(in the rows, 128 means zero)
Each path is a new rotation, seen through one point. The rows after it are directions, each followed by how far the rotation turns it, in degrees a step (0 if it stays put).
Each turn is a multiple of 5 degrees from 10 to 175, or 0.
Each row of a path follows its step; steps can be skipped.

step 0: [122 139 139 122 130 121 125 128 118 113 119 122 119 127 134 123 129 135
 124 137 132 128 121 130 123 124 120 128 129 140 129 113 110 132 129 121
 129 126 127 118 129 123 134 117 133 131 124 125 129 121 141 140 120 131
 124 123 121 129 119]
step 1: [109 126 127 124 122 136 123 130 125 138 133 123 128 143 133 121 140 129
 130 135 133 125 129 131 114 131 116 130 124 130 144 126 129 131 135 134
 136 126 123 118 117 133 135 126 128 137 131 128 122 120 120 134 128 120
 118 131 136 125 125]
step 3: [125 136 137 131 126 122 134 130 135 118 126 123 121 137 137 120 133 134
 136 139 125 129 116 124 121 121 137 129 133 138 140 132 126 140 126 119
 121 130 119 133 132 122 146 127 132 132 130 131 126 129 134 138 133 139
 131 137 125 137 121]
step 6: [122 125 124 137 133 119 120 119 140 122 134 130 128 127 138 121 127 130
 126 136 126 125 122 119 117 136 122 120 136 124 136 136 125 141 133 117
 131 139 114 124 123 137 136 114 119 128 126 133 129 127 134 132 136 132
 136 137 126 131 133]
step 14: [118 127 121 124 129 117 127 122 125 122 131 132 122 127 141 122 125 125
 136 135 127 129 111 135 122 131 125 124 130 119 138 138 116 132 121 122
 128 128 118 130 132 121 137 129 124 143 126 119 122 131 126 142 121 140
 131 138 127 127 126]
step 16: [126 124 123 121 137 119 135 131 127 132 126 131 136 134 132 122 142 135
 127 130 142 125 134 138 119 134 128 137 136 138 129 137 121 133 123 132
 135 125 132 122 124 141 128 132 137 130 136 127 139 123 138 144 131 127
 128 138 119 130 118]
step 18: [112 144 130 117 132 126 130 118 117 123 129 125 122 135 121 126 133 138
 125 125 120 125 135 118 132 125 135 132 133 133 124 120 121 128 130 127
 130 141 134 125 131 118 140 124 137 134 135 141 123 118 128 140 126 127
 120 130 126 133 128]
step 19: [121 133 134 119 125 129 131 129 128 131 126 129 121 136 129 124 138 129
 122 143 140 123 121 127 115 145 126 138 124 132 132 121 116 129 132 129
 133 127 123 117 125 128 133 126 128 129 126 126 137 126 137 132 129 130
 123 131 120 106 117]
step 22: [127 136 133 134 126 132 127 132 128 123 133 123 122 148 134 128 140 135
 128 142 129 126 118 131 119 132 120 130 131 134 147 129 117 133 123 135
 122 130 116 119 128 125 130 125 128 132 127 120 126 132 123 127 115 141
 127 130 134 128 122]
[129 129 132 127 127 131 127 125 129 127 127 128 127 128 128 129 129 130
 128 127 126 129 130 126 130 132 130 129 128 125 126 127 127 127 127 127
 127 132 127 130 125 130 129 127 127 129 130 131 128 128 131 128 127 126
 130 128 124 126 127] -> 55
[127 127 129 124 132 129 128 129 128 126 128 133 130 127 127 128 129 130
 129 125 127 128 129 125 129 127 126 129 127 130 124 129 128 127 130 128
 126 130 128 128 129 127 128 128 130 127 129 125 127 125 127 126 128 128
 127 127 130 129 126] -> 135
[128 127 127 128 128 129 126 128 127 127 127 128 126 129 126 126 129 126
 130 129 125 127 126 131 131 130 127 130 128 127 128 124 125 127 128 124
 126 129 128 129 130 126 129 126 132 128 127 130 126 130 127 127 128 131
 128 129 128 132 128] -> 100
[128 125 126 130 128 130 130 129 126 127 130 128 128 127 133 129 129 132
 130 128 128 131 126 128 129 129 128 130 129 127 126 129 128 131 130 127
 127 125 126 130 126 126 127 130 129 129 130 129 129 128 126 130 129 129
 127 125 129 129 131] -> 35
[132 129 131 129 130 130 128 128 128 127 129 125 131 131 128 128 127 127
 128 130 130 133 129 128 127 125 127 126 128 130 127 125 128 129 129 128
 130 128 129 130 131 124 127 127 128 129 129 128 129 128 127 128 125 129
 131 127 127 129 129] -> 145
[131 126 130 128 129 128 128 126 129 128 125 131 127 128 129 131 128 127
 125 130 126 126 125 128 125 130 126 127 127 130 129 129 128 128 128 128
 127 128 128 128 127 127 126 129 125 132 129 128 128 128 127 130 132 128
 128 128 128 130 125] -> 135

step 3: [121 132 120 120 128 122 118 129 128 128 116 134 114 110 118 124 123 122
 129 129 122 133 128 128 115 128 125 132 118 120 129 129 132 126 129 125
 126 126 139 133 129 132 113 122 128 128 123 122 141 130 137 127 131 124
 129 127 121 127 135]
step 9: [122 143 123 124 117 127 138 138 124 132 124 119 122 122 118 120 129 138
 122 128 131 128 122 123 127 123 123 127 125 125 127 139 126 131 137 131
 110 125 133 133 127 121 116 127 126 113 131 122 128 125 128 132 131 130
 129 136 125 129 122]
step 12: [130 130 127 136 128 137 124 121 120 132 122 128 129 117 117 133 133 124
 129 133 116 117 124 140 128 120 122 125 125 125 124 127 146 135 125 123
 128 136 131 137 129 129 123 124 119 124 127 121 127 122 128 126 135 120
 133 120 142 123 134]
step 13: [131 128 127 137 127 130 144 131 124 133 119 117 122 121 122 129 126 124
 132 129 119 129 127 142 122 133 113 126 131 129 129 128 133 126 130 119
 134 137 134 136 137 125 138 129 125 126 128 125 118 135 147 128 131 129
 123 132 128 136 126]
step 14: [131 133 122 130 114 137 137 126 124 125 117 125 126 123 129 130 128 126
 113 128 123 127 130 140 120 124 123 126 119 132 141 126 134 135 121 130
 122 136 125 126 131 128 114 133 121 124 123 119 120 121 134 115 136 125
 128 132 127 130 120]
step 15: [125 138 125 125 132 135 144 118 124 128 125 114 123 118 133 123 128 129
 119 135 116 136 122 127 121 123 128 130 131 124 139 136 135 127 130 131
 118 136 122 130 129 136 128 125 125 132 124 133 126 138 135 131 128 129
 114 134 126 137 128]
step 20: [121 128 122 128 129 131 134 123 124 135 116 130 124 117 140 129 144 118
 120 124 130 132 129 129 121 127 121 136 127 122 130 130 126 136 138 141
 128 133 131 139 139 120 125 135 126 128 118 127 133 128 132 124 127 130
 125 140 122 130 141]
step 22: [124 135 125 120 135 139 128 128 129 132 126 135 123 112 127 130 127 124
 122 123 119 129 128 132 118 135 130 122 137 124 130 121 128 119 140 124
 142 133 130 132 138 130 123 129 132 127 120 134 141 132 134 117 135 130
 132 134 130 138 137]
step 25: [131 133 117 130 123 120 130 130 123 131 118 128 130 121 128 130 128 122
 111 126 137 125 132 120 134 122 120 121 139 128 132 128 117 128 130 135
 120 128 131 131 129 125 134 133 112 115 135 123 133 132 132 133 133 143
 128 135 125 138 132]
[128 124 128 130 129 126 124 129 129 127 129 130 130 124 127 128 130 128
 127 129 128 128 128 128 127 129 128 125 128 131 127 130 129 127 127 129
 127 126 127 132 128 128 131 126 125 129 130 127 127 129 126 131 128 128
 131 126 127 130 128] -> 55
[129 129 126 127 127 125 129 129 129 130 127 128 130 128 127 127 126 126
 127 129 130 125 122 126 127 129 126 126 125 128 126 127 129 130 125 129
 126 129 128 127 128 127 127 131 129 128 127 131 127 127 126 125 127 128
 130 125 128 129 127] -> 155
[124 129 128 128 127 128 127 127 131 127 128 125 128 130 127 128 132 126
 127 125 129 128 130 127 129 126 130 128 126 130 128 127 129 126 127 128
 127 129 130 129 125 128 127 125 129 127 128 126 128 128 129 125 128 128
 130 123 131 128 125] -> 155

step 1: [132 132 129 129 127 117 130 135 129 122 128 133 131 135 132 130 130 124
 127 117 126 113 127 117 125 131 125 129 127 125 131 128 133 140 130 124
 126 120 143 119 131 140 136 119 130 136 120 137 134 134 128 139 133 114
 125 118 126 134 122]
step 4: [126 123 131 134 127 132 125 128 135 138 115 137 117 138 133 140 136 131
 129 126 130 130 122 123 122 116 126 126 123 123 131 135 129 121 129 134
 126 121 147 130 135 122 134 124 128 123 123 117 115 119 122 126 125 118
 134 128 127 135 130]
step 7: [131 125 126 132 137 120 135 122 134 137 140 137 124 124 140 129 130 125
 139 134 136 120 123 125 131 123 122 124 138 134 127 120 129 136 131 125
 126 129 128 133 134 120 140 135 135 123 128 126 130 138 129 135 112 132
 132 124 134 142 130]
step 8: [133 124 119 121 126 124 131 131 125 134 134 129 126 143 126 123 125 118
 140 125 139 120 125 127 124 137 121 122 119 130 136 121 132 138 131 122
 123 120 140 139 131 134 117 122 120 124 137 120 129 131 133 124 132 128
 127 139 128 129 140]
step 13: [136 137 130 122 128 123 130 139 116 126 126 132 128 121 142 134 128 126
 128 131 132 132 122 113 115 122 117 119 126 130 122 134 141 136 128 130
 119 124 129 133 125 136 138 124 126 133 129 121 119 129 120 117 136 137
 130 128 128 132 127]
step 15: [131 122 123 134 136 128 130 124 134 136 116 134 126 138 133 126 127 135
 124 122 133 131 136 131 130 128 142 120 123 126 130 123 131 148 137 125
 122 141 130 136 132 131 130 126 134 123 121 129 124 125 130 133 141 122
 123 137 137 137 122]
step 22: [126 136 120 120 116 138 121 135 133 130 126 127 132 131 131 130 135 125
 127 118 129 123 127 128 121 129 123 119 118 120 117 139 123 132 134 137
 120 131 148 132 128 124 129 124 127 133 117 134 132 120 123 134 128 129
 133 141 135 127 126]
step 24: [134 123 121 127 132 113 137 131 121 124 120 120 126 116 129 121 133 127
 134 132 134 117 136 128 134 113 119 122 122 121 127 125 138 139 130 121
 126 134 130 132 131 135 135 132 126 121 129 123 130 129 128 145 121 131
 131 121 129 135 132]
step 25: [137 130 139 138 139 130 131 126 122 128 123 134 122 134 144 121 119 121
 143 131 140 125 126 127 123 137 109 128 124 131 127 123 122 133 131 132
 131 125 134 132 134 122 124 119 118 123 123 127 127 122 123 130 121 131
 127 130 132 127 137]
[130 126 128 129 131 126 126 127 130 127 127 127 129 127 128 128 129 128
 132 129 128 123 128 130 128 130 128 127 128 129 129 128 127 131 128 128
 130 128 126 126 128 130 126 125 124 131 129 129 128 127 127 131 128 126
 127 127 126 128 131] -> 45
[128 128 127 132 129 127 128 129 126 126 124 128 125 129 125 129 129 131
 129 129 130 129 129 127 127 128 128 128 128 128 128 129 128 128 125 130
 126 128 128 127 126 130 129 125 127 129 125 128 128 124 129 129 127 132
 128 127 132 131 128] -> 35
[126 130 127 131 124 125 131 127 130 127 128 126 127 128 127 130 127 128
 126 127 128 127 126 130 128 130 129 131 129 126 128 131 128 130 128 128
 130 128 129 128 129 130 126 128 127 128 128 126 128 131 129 127 133 130
 128 129 126 131 128] -> 100
[130 129 127 125 127 128 131 131 130 127 129 124 127 129 125 129 131 128
 125 128 127 129 130 127 123 126 127 128 128 132 128 130 126 129 128 126
 129 128 130 126 128 127 128 127 128 129 130 129 125 126 126 126 129 125
 129 127 130 127 129] -> 80
